In the data rows, 128 means zero.
Here are some numbered points:
[162 124 140 124  89  92 176 142 109 129 123 105 138 112 137 140 148  85] 0
[ 25  57 118 184  74  59 126 164  64  34 255 212 138 226 135 153   0  86] 1
[113 156 171  95 229 249 110  91 158 138  86 107  80 168 129 104 169 216] 2
[ 25  60 128 181 106  84 126 163  73  41 255 209 129 227 143 145   0  98] 3
[135 147  67 129 112 161 107 181 106 114 110 150 140 201 122 177 182  66] 4
[126  99 138 133 133 158 125 156 170  88 128 152 111 128 164 173 105 131] 5
[129 147 195 144 100  23  76  61  93 147 158 139 146  53 112  98 115 139] 6
[135 177 134  99 159 186 131  90 167 139  27  69 115  79 178 144 182 180] 7
[162 161 131  65 148 190 162 114 113 107 161  75  52  87 150 119 150 154] 8
[107 101 184 112  83  84 143 172 138  92 238 186  99 135 105 145 132  74] 9
[ 79  64  54 188  87 170 153 179 135  88 145 201 186 187 107 144  46  26] 10
Which five points above are nearest to each new point? Their numbers follow each, smallest number first.
[152 138 100 128 121 136 140 152 146  96 113 119 122 144 165 178 166 190] ~ 0 4 5 7 8
[110 103  96 130 148  78 190 192  80 124 210 183 138 210  92  84 114 220] ~ 0 3 4 5 9
[180 168 135  79 132 186 160 122 114  88 170  74  65  91 151 130 144 134] ~ 0 2 5 7 8
[156 178 196 156 112 176 120  95 131 109   0  82 184  58 135 184  84 103] ~ 0 5 6 7 8
[ 89  42  95  46 142 108 159 120  95 150 121 159  32 158  96  71 160 213] ~ 0 2 5 8 9
[ 89 147 138 168 172 139  83 115 131  92 109 136 181 108 166 120  18 112] ~ 0 4 5 6 10
[152 168 147 170 109 106  88 119 106 153 133 135 180 140  80 121 129  34] ~ 0 4 5 6 9
[131 148 157  83 139 113 129  92  97 126 129 100  81  60 132 115 145 184] ~ 0 5 6 7 8
[159 220 181 227 176 108  56 138 183 160  39  63 217  91 114 132 168 119] ~ 0 4 5 6 7
[169 127 148  98  77 112 175 131  91 128 137  96 111  96 136 139 169  93] ~ 0 4 5 8 9
[122 119 184 130  77  51 125 170 146  99 246 177 112 128 116 160 146  77] ~ 0 4 5 6 9
[164 129 134 114  66  85 167 125 105 131 133  94 130  98 131 136 158  88] ~ 0 5 6 8 9
[128 137 101 119 120 124 132 146 135  96 127 132 117 149 165 181 170 218] ~ 0 4 5 7 8
[143 122 146 140 148 122  99 146 127 127 148 140  96 158 111 113 116 129] ~ 0 4 5 8 9
[ 80 125  76 193  53 193  52 145  86 117  42 187 185 215 109 167 144  75] ~ 0 4 5 9 10
